128 stands for zero in the data rows.
Here is a table of points, one per row:
[151 112 129 111 154 145 148 173 168 146 121 131 122 165 121 122 119  96 157 100 112 140 117  89 148 119 151 111 132 102 128 121 126  92  93  78 143 155 122 115 129 176 145 153]
[146 143 149 129  95 182 153  98 116 126 113 102 159  98 103 122 140 117  97 133 123 168 142 118 129 104  91 106 202 146 164  98 116 131 144 112 143 164 157 132 137 111 128 148]
[185  78 108 177 148 117  95 105 147 129 171 142 148 116 148 103 116 124 134 124 112 141 147 140 140 112 117 171 150 142 138 148 128 113  97 140 129 132 143 144 148 141 107  85]
[103 151 141 138 124 119 142 153 138 148 118 156 175 138 125  91 163 135 131 102 142 129 123 148 128 123 126 130 136 136 151 107 151 140  74 157  46 135 152 118 158 121 159 130]
[135 144 138 124 112 132 127 118  99 137 109 136 147  97 135 115 166 120 123 105 116 144 111 102 156 189 128 138  91  89 115 138 142 130 124 145 124 193 100 154 103 144  72 111]
[136 134 101 129 163 130 146 121 143 124 130 170 109  73 147 138 174 148  84 126 104  84 157 160  99 128 168  73 154 113 114 124 132 102 172 123 111 121 115 134 142 142 108 127]
[128 149 172 134 162 101  70 160  99 122 124 159 119 110 127 114  85  83 117 116 158 152 148 145 133 148 123 100 165 105 120 146 119 146 137 175 141 129 121 144 138 127 148 185]
[126 135  95 190 134 150 154 134  90  92 115 129 168 137 125 151 105 101 125 117 103 111 130 153  95 168 149 113 111 175  83 142 118 149 116 123 137 150 171  95  92 118 140 125]
[120 110 140  92 117 131 156 122 110 105 110 123 152  74 175 148 126 142 161 106 144 138 104  99 119 105 153 118 122 144 112 135 191 149 108 150 160  85 116 108 148 133 123 129]
[110 139 129 153  83 112 135 105 154 111 102 112 126 165 185  95 132 149 132 111 142 142 147 129 127 122 119 130 137  94 142 188 120 155 167 109 115 104 140 109 114 170 136 147]
[116 102 111 121 133 110 128  97 143 106 138 122 131  94 150  96  80 119 149 146 142 122 120 114 101 135 127 117 126 159 126  70  92 148 131 121  96 162  66  94 156 145 161 128]
[117 105 152 116 139 141 118 135 137 119 103 116 118 152 161 103 130 142 153 146 124 113 105 107 139 152  92 106 119 164  94 148 144 122 126 117 134 142 155 165 191 108  99 139]
[110 140  98 109 145 117 138 144 158  82 117 133 148 138  96  93 152 111 106 123 151 103 132 129 125 105  69 164 103 129 108 102 150 151 143 151 170 116 108 151 125 158 112 130]
[113 116 118  75 135  99  79 133 161 152 113 108 165 142 116 120 127 130 111 125 126 187 155 143 156 106 168 103 119 166  90 131 137 135 144 123 129 140 135 106  94 101 105 111]
[143 123 142 139 145 119 137 148 133 118 148 149  94 121  67  96 108 155 157 127 134 156 124  88 109 131 160 157 120 124 133 120 147 160 172 120 120 139 189 106 137 137  92 148]
[170 197 100 147 110  88 141 122 137 144  73 136 103 155 128 156  86 174 110 139 128 138 111 132 122 133 118 130 157 155 114 125 153 102 120 125 112 143  90 132 131 148 117 128]
[ 98 108  97 100 111  85 125 122  87 128 169 150 155 167 127 159 110 163 101 130 132 112  79 135 106 115 117  98 146  97 130 124 142 125 152 106 130 160 154 170 127 146 160 113]
[ 88 133 113 118 122 106 171  99 148 163 154 143 109 122  96 154 127  97 107 104 116 138 141 129 112 169 103 155 123 165 151 168 139 133 135  97 135 113 111 127 158  74 117 167]
[135 126 126 134  86 188 123 132 153  96 131 133 108 163 108 133 119 106 147 123 106 180 111 176 103 112 150 110 123  90 142 111 139 154 123 150 113 110  78 141 150 119 116 111]
[148  96 158  99 144 125 145  95 116  69 123 160 154 157 127 121 126 140 123 168 111 126 144 121 146 150 106 111 110 114 112 144 104  85 105 124  90  93 140 108 103 105 113 163]
[124 173 166 131 166 119  91 104 122 113 140  93 131 148 131  89 127 136 139  71  85  84  99 121 111  99 140 125 124 139 167 125 144  96 133 121 142 129  92 114  82  94 136 137]
[156 108 102 148 116 108 102 120  64 131 116 115 104 146 135 130 176 103 134 109 137 122 177 145 152 147 103 105 109 129 143 112 168 138 142  77 136 117 110 109 151 137 162 127]
[154 154 165 103 138 118 113 115 103 126 140 139 126 105  78 167 129 166 147 135  90 125 154 127 126  94 103 138 124 128 109 158 120 188 104 108 111 128 113 129 129 141 145 108]
[127 161 158 137 113 130 109  95 133 139 147 153 101 137 131 151 133  97 118 145 140 106 112 140 115 134 136 100 102 192 158  94 133 127 115 118 125 115 168 162 117 191 104 128]
[136  92 130 113 130 129 135 138 154 164 162 122 134 120 155 135 150 112 132 169  91 114  89 148 121 143  97 147 167 114 139 140 155 166 111 146 133 139 111  94  67 148 128 168]
[121  91 158 134 141 181 113 132 116 169 108 103  91 134 123 129 102 137  76 127 160 133 145 124  65 118  86 140  94 104 103 117 144 102 115 129 115 122 128 109 114 139 130 121]
[159 130 120 120 141 158 147 165 141 159 139 102 154 124 152 172 108 149 171  91 151 124 142 160 143 133  95 129  95 121 154 105  86 140 169 135  88 113 126 163 109 121 115 158]
[150 141 134 100 100 115 158 106 147 133 124 114 121 120 120 113  81 102 134 138 136  84 163 121 131 174 146 122 157  92 141 110 173 136 125 108 120  94 144 164 103  94 133  66]
[169 126 130 103  96 110 111 159 143 107 109 124 120  86 144 152 125 104  89 141  76 122  91 128 160 116 130 180  97 129 129 121 133 109 150 132 117 122 165 128 148 113 172 145]
[142 150  82 105 131 139 105 144 109 175 112 110 148 148 115  98 136 127 155 162  96 111 141 101  86 139 130  98 124 122 152 142  96 136 136 191 156  98 149 116 155 128 135 112]
[157  95 139 154 114  68 162 146 141 128 122 106 124  93  91 101 124 158 102 137 155 123 107 153 136 118 127  80  82 113 160 137  95 118  85 127 179 111 132 123 131 112 114 131]
[123 183  84 135 159 149 131 134 118 129 177  81 127 117 159 142 132 100 115 174 167 148 124 105 122  89 143 122  92  87 125 154 140 127  96 100 105 130 133 139 137 109 110 139]
[132 104 115 170 134 112 103 107 146 139 124 110 115 123  98 138 178 123 148 122 136 156  89  81 122 131 120 112 144 136  76 110 109 125 129 136 105  71 127 176  94 110 155 127]
[ 91 167 129 133  85 147 117 129 140 151 166 165 111 106 147 122 112 141 167 113 116 130 114 161 150 124  99 128 113 105  71 100 102 109 120 113 172 127 151  96 123 109 122 121]
[ 63 124 132 165 147 119 113 180 124 129  84 159 142 115 151 165 103 110 120 142 107 124 132 105 142 117 107 129 140 122 173 120 109 122 128  89 132  93 110 123 129 140  92  77]
[156 124 138 122 118 157 101 124 161 146 110 176 136 158 134 142 148 113 130 135 188  71 125 115 126 102 152 136 125 127 121 160 105 159 129 107 152 173 109 115 127  81 141 125]
[134 112 134 139 136 111 159 118 104 142 149 136 120 176 173 122 131 140  85 115  95 139 164 105 149 100 163 157 138 130 108  76 107 166 118 146 158 120 125 147 128 118  91 137]
[104 123 138 101 121  88 125 109 127 116 111  87  92 122 144 144 153 103 168 107 146 133 142 162  83 114 138 167 148  97 119 140  81 106 100 149 118 161 156 123 131 134 104 112]
[110 136 164 176 141 124 126 104 150 129 136  95 176 142 102 184 149 157 143 161 141 131 143 128 137 156 158 166 120 100 121 106 148  93 159 148 162 132 113 112 168 133 150 144]
[115 117 167 126 109 143 144 148 103 144 122 108 146 128 115  88 150 129 108 161 114 121 100 148 130 135 174 162 128 142 101 154  73 131 152 103 118 106  93 162 148 146 145 116]
[ 94 110 121 147  73 127 132 150 110 121 144 111 107 129 102 141 115 113 137 122 115  86 158  94 168  85 135 107 123 149 136 147 137  96 139 180  89 152 104 105 127 133 121 142]
[ 96 137 126 129 192 139 163  90 121 141 107 137  74 130 137 111 120 118 154 155 119 153 121 142 176 109 119 116 110 129 152 148 127 133 146 161 130 156 141 130 119 117 189  95]
[100 130  95 114 129 173  91 134 152  91 132 103 110 104 110 125 127 195  94 105 125 110 155 109 160 173 137 147 144 126 131 127 106 139  80 132 141 125 140 140 123 139 163 136]
[116  96  85 122 124 146 130 123  82 127  93 160 131 114 106 139 106 136 162 132 153 129 122 153 123 123 158 154 153 141 155 127 152 105 122 110 135 126 129 169 100 123 118 151]
[130 135 134 120 122 125 153 190 125  96 173 148 109 129 145 123 160 146 134 155 159 162 164 129 102 150 128 142 137 179 147 126 146  92 151 135 147 140 121 126  93 108 148  93]
[154 131 122 106 150 156 123 104 117 124 160 123 127 150 122 135 121 122 101  92 162 127  67 126 160 140 130 137 153 123 130 142 111 108 154 143 121 101 133  62 152 144 105  94]
Along one direction, these points spread out more than along any other. Take the direction at right angles to it along which they spread out most. Go by this last direction. How many in every 100 of the points above lie lower along it than each point below? Answers are rounded to whole numbers. More than half of the points above lie lower than the first one.
[ 94 110 121 147  73 127 132 150 110 121 144 111 107 129 102 141 115 113 137 122 115  86 158  94 168  85 135 107 123 149 136 147 137  96 139 180  89 152 104 105 127 133 121 142] 76
[148  96 158  99 144 125 145  95 116  69 123 160 154 157 127 121 126 140 123 168 111 126 144 121 146 150 106 111 110 114 112 144 104  85 105 124  90  93 140 108 103 105 113 163] 0
[130 135 134 120 122 125 153 190 125  96 173 148 109 129 145 123 160 146 134 155 159 162 164 129 102 150 128 142 137 179 147 126 146  92 151 135 147 140 121 126  93 108 148  93] 37
[136 134 101 129 163 130 146 121 143 124 130 170 109  73 147 138 174 148  84 126 104  84 157 160  99 128 168  73 154 113 114 124 132 102 172 123 111 121 115 134 142 142 108 127] 41
[ 91 167 129 133  85 147 117 129 140 151 166 165 111 106 147 122 112 141 167 113 116 130 114 161 150 124  99 128 113 105  71 100 102 109 120 113 172 127 151  96 123 109 122 121] 59
[115 117 167 126 109 143 144 148 103 144 122 108 146 128 115  88 150 129 108 161 114 121 100 148 130 135 174 162 128 142 101 154  73 131 152 103 118 106  93 162 148 146 145 116] 9
[185  78 108 177 148 117  95 105 147 129 171 142 148 116 148 103 116 124 134 124 112 141 147 140 140 112 117 171 150 142 138 148 128 113  97 140 129 132 143 144 148 141 107  85] 17
[117 105 152 116 139 141 118 135 137 119 103 116 118 152 161 103 130 142 153 146 124 113 105 107 139 152  92 106 119 164  94 148 144 122 126 117 134 142 155 165 191 108  99 139] 24
[110 140  98 109 145 117 138 144 158  82 117 133 148 138  96  93 152 111 106 123 151 103 132 129 125 105  69 164 103 129 108 102 150 151 143 151 170 116 108 151 125 158 112 130] 22
[ 88 133 113 118 122 106 171  99 148 163 154 143 109 122  96 154 127  97 107 104 116 138 141 129 112 169 103 155 123 165 151 168 139 133 135  97 135 113 111 127 158  74 117 167] 39
[157  95 139 154 114  68 162 146 141 128 122 106 124  93  91 101 124 158 102 137 155 123 107 153 136 118 127  80  82 113 160 137  95 118  85 127 179 111 132 123 131 112 114 131] 2
